One turn moves each row of this set onto another row. After a few examples, where does it send each row asked below?
Piv: [-13 -4 -4 -36 18 1 11 19 12 -8 13 0 -7 -16 20 25 -11]
Lafu: [16 31 1 -19 10 -9 2 13 -9 -1 8 1 -17 6 36 36 0]
dipo: [6 10 -8 -51 28 10 -6 13 11 3 -15 -8 -25 -1 33 30 -11]
tar: [-17 14 -10 -29 10 12 -7 18 -2 12 9 -11 -19 -5 26 12 -8]
dolo: [-15 3 -3 -5 18 10 -4 18 13 -3 -3 12 -5 -14 7 6 -6]
vemam: [16 10 -9 -12 17 -5 -4 25 21 11 -12 22 -16 -12 31 24 -23]
dumiz: [-9 18 -16 -1 32 20 -14 17 -8 0 0 10 -14 -21 12 30 -5]
nuzu: [-15 4 -9 -4 19 -10 -11 15 31 2 -5 0 -19 -25 17 17 -8]
sakuz: [18 20 -2 7 20 13 1 7 0 1 12 8 1 4 13 23 6]
Guran: [17 2 3 -20 14 -2 0 39 -6 15 -13 -8 -11 -24 23 30 -13]
pezod: [-5 5 -15 -9 34 1 -14 -6 13 -2 -8 -9 -13 9 6 11 -14]
Gop: [2 7 -5 -2 26 -6 14 5 2 -12 2 -25 -3 -3 29 33 15]
Bason: [3 -9 -8 -11 18 5 -2 14 5 -9 14 -13 -21 -2 14 32 -29]
dase: [6 -5 -6 2 34 7 -11 29 6 -8 -5 -26 -10 -13 29 36 -6]
lona: [12 17 -22 -16 36 -14 -11 14 11 -21 -12 -6 -14 -11 -6 23 1]
pizaf: [3 18 -2 -14 27 2 2 24 23 -13 -18 -28 -12 -6 21 27 17]
tiv: [6 6 -13 -37 21 -2 -5 31 -7 -8 -22 2 -23 -8 27 25 13]
dakub: [8 15 -11 -1 28 3 -9 0 7 20 -34 -2 -9 -11 24 26 2]
fevif: [23 4 -4 19 22 -1 -10 12 0 7 7 -9 -11 0 20 30 -5]
nipov: [1 11 -26 -14 26 12 -1 19 17 29 -17 -8 -12 1 21 20 -18]
dat: [7 23 -29 -18 30 -4 1 6 16 29 0 16 -18 -9 23 23 7]
pobuz: [17 25 3 -15 29 21 -17 5 13 6 4 14 -23 5 13 34 2]
bovu: [25 5 -23 -17 30 -2 -6 6 24 0 -6 -1 -19 -12 19 30 30]
Simeb: [4 -3 -3 -24 27 3 -6 5 7 -14 1 29 -21 -20 16 36 0]
Ludiz: [8 9 -9 -29 24 2 4 11 -7 37 4 -11 -14 -10 20 27 12]
Gataf: [9 10 -5 -18 38 1 -9 11 21 7 17 -27 -19 -4 15 36 18]
Tudil: [8 30 -13 -24 39 -6 -3 16 -19 9 -10 -11 -20 2 26 42 -2]
Feses: [8 5 -29 -20 31 -24 11 24 -2 11 -13 8 -13 -17 10 36 0]
guzor: [15 14 -1 -36 33 13 1 21 17 2 -19 -3 -15 16 23 31 12]
Poz: [-6 -5 13 -15 21 -5 3 13 17 -6 4 -28 -14 0 14 19 1]
lafug: [-3 30 -8 -1 32 -2 9 26 -14 4 4 -9 -2 1 19 38 -3]
piti: [4 21 -3 -27 14 -8 11 9 16 19 -15 4 -12 -18 44 35 -3]
Gal: [15 14 -8 -19 26 4 1 14 19 -10 -13 21 -9 -9 10 22 24]
zotuv: [-10 3 2 -12 34 -20 0 6 26 -9 -7 -7 -19 -10 34 40 3]
Gid: [-7 14 -16 -25 31 0 -5 14 31 -6 -26 -4 -33 1 17 33 -6]
kel: [25 -4 -22 -13 26 0 -5 27 -7 20 10 8 -13 -14 10 22 -6]
morip: [10 10 -7 -9 20 -22 -2 2 -2 14 5 -1 -9 -31 2 31 5]
Koben: [-3 13 -8 -35 20 -7 1 16 -10 -2 16 -10 -16 -18 25 35 -24]
gufe: [28 1 -1 -22 7 12 -10 6 24 9 -4 -8 -7 -24 18 22 -10]
Rima: [14 22 -30 -10 36 -5 5 6 -3 -4 8 -12 -21 -1 12 48 11]
Totu: [30 10 -11 -25 11 -8 9 13 20 12 15 1 -11 -2 19 36 -18]
leba: [23 15 -20 -8 24 -1 -3 -6 15 -23 6 -6 -3 -2 19 28 -12]

dumiz -> Simeb
tiv -> Lafu
Now these:
zotuv -> Gataf
dat -> kel
Gid -> Rima
nuzu -> bovu
leba -> pezod
dolo -> Gal
Feses -> Totu
guzor -> lafug
dipo -> Tudil
gufe -> dakub
pizaf -> Gop
piti -> Ludiz

